Each row has a name. After each piece below comes the name of the row it's from, unless a question asks for something else. Each question is about the rows just above it. Places in a row count from 1.

<181>: [203 162  65 165 134 152  29 128 108  92 144 140 132 116 107 154 126 181
 139  82 107]
<172>: [147 162  98 145 124 125  81 143 118 103 118 154 133 135 120 115 103 143
 126 114 128]
<114>: [164 134 152  29 126 136  53 135 117 100 139 115 120 135 154 133 106 158
 127 108 128]
The next entry after [ 53 135 117 100 139 115 120 135 154 133 106]: => [158]
Where does [103 118 154 133 135 120] start? Give its row and place. => <172>, 10
Row and place where [154 133 135 120 115] starts: => <172>, 12
What is the next entry after [165 134 152  29]? => [128]
Row and place where [ 98 145 124 125  81 143] starts: => <172>, 3
[154 133 135] begins in row and place => <172>, 12

<48>: [ 62  83 214  66 105  72 197 144 151 188 128  77 190 160 112 160 194 143
  67  82  69 100]
<114>: [127 124 126 126 127 126 127 124 130 127 130 130 130 132 127 128 128 128
 126 126 128 130]
<77>: [172 155  59 165 136 164  66 107 103  70 121 155  71 110 136  96  72 111
 167 150 158 140]
<90>: [103 142 130 171  63 176  97 182  70  93  64 103 169 171 189  70 171 190
 148  68  95  64]
<166>: [136 134 125 128 129 128 123 122 128 121 127 128 116 143 129 128 122 126
 133 127 130 128]
<181>: [ 95 155 165 164  69 171 101 189  76 102  70  90 169 167 187  77 170 188
 137  71  88  69]
<173>: [130 132 128 126 128 127 127 126 126 127 128 130 126 126 125 128 126 125
 130 129 129 129]
<91>: [ 97 119 132 145  91 152 111 126 127 126  93  94 155 142 163  96 155 165
 124  91  93  89]
which: [130 132 128 126 128 127 127 126 126 127 128 130 126 126 125 128 126 125
 130 129 129 129] => <173>
The next entry after [ 96 155 165]: => [124]

<114>: [236 230 107  63 203 205  41  79 231 230 197 239 125 220 175 193  88 206
 177  72 127  97 216  88]
<77>: [219 107  86  17 187  45 217  46  39 143 188  43 202 203  39  95  85 177
 120 148 180  56  91  47]
<166>: [193  90 130 217 226 180 158 126 161 166  52 121 235 125 124 116 238 224
  59 138  73 110 225 181]
<173>: [ 73 229 218 107  86  17 187  68 158  87  30 169 211 173 148 166  37  31
 127  27  58  25  99  73]
<172>: [215  27 156 187 152  82 197 217  91 123  76 121 118 238 155 178 187 225
 222  30 153 139  75 232]
<91>: [122  98  42 185  19  31  45 154 115 231  23 192 230  88  32  59 158  58
 147 150 219  98  32 179]
What is the next entry after [193  88]? => [206]
Where does [218 107  86  17 187] start? Give its row and place. => <173>, 3
Where does [169 211 173 148] start? Give its row and place. => <173>, 12

<172>: [ 73 215 176  41  36 108 163  32 224 128 209  86  48 224 233  58 150 201
 166 228 128  29 226  61 187 220  99 225 119 226 223 227 106 232  90  84
  37  73 129  33 228 223 193]
<215>: [109  82 121 136 147 116 119 143 119 124 111 129 141 120 111 136 145 119
 141 116 125 148 108 130 114 113 144 116 132 117 107 116 127 115 121 130
 149 131 124 149 109 120 108]
<114>: [ 86  48 224 233  59 150 201 166 169 109 145  93  83 169 150  86 169 139
 175 165 113 103 136  85 124 160 160 161 103 162 134 160  81 149  83  91
 108  86 112  99 141 161 108]
<168>: [ 80 165 137  79  96  75 118  84 189 121 163  94  82 191 163  74 188 153
 196 185 121  95 151  76 129 172 157 177 106 182 144 180  90 171  74  93
 101  82 123  90 155 189 116]
<90>: [161  86  96 177 182 132  95 180  84 136  91 158 177  85  68 160 133  94
 126  80 137 187  70 167  83  84 157  82 123  82  69  81 142  73 146 158
 182 162 137 182  68  85  84]
<173>: [ 90 134 177  82  90 125 198  97 146  90 127  80  78 144 180 126 102 147
 107 146  86  83 173  81 201 136  91 143 181 148 186 148 112 169 104  81
  88  87  88  97 186 147 178]
Where does [ 59 150] start? Give its row and place. => <114>, 5
Where does [ 86  48 224 233  58 150 201 166] start? Give its row and place. => <172>, 12
What is the next entry after [180 126 102 147 107 146  86  83 173  81 201]? => [136]
Give the next entry after [ 76 129 172]. => [157]
Where does [108 163  32 224 128 209] start? Give its row and place. => <172>, 6

<114>: [141  42 109 157 136  19 187 159 129 210]
<172>: [115 110 112 147 103 146 143 137 124 161]
<22>: [139 102 115 129 103  83 143 137 124 161]
<48>: [118  73 129 124  78  43 138 145 128 190]
<77>: [139 102 115 139 103  46 144 164 205 196]
<181>: [147 110 112 146 115 103 145 136 118 148]
What is the next entry after [147 110 112 146 115 103]? => [145]
Where does [139 102 115 129] start? Give its row and place. => <22>, 1
Which row holds [115 110 112 147 103 146 143 137 124 161]? => <172>
Row and place where [103  46 144 164 205 196] starts: => <77>, 5

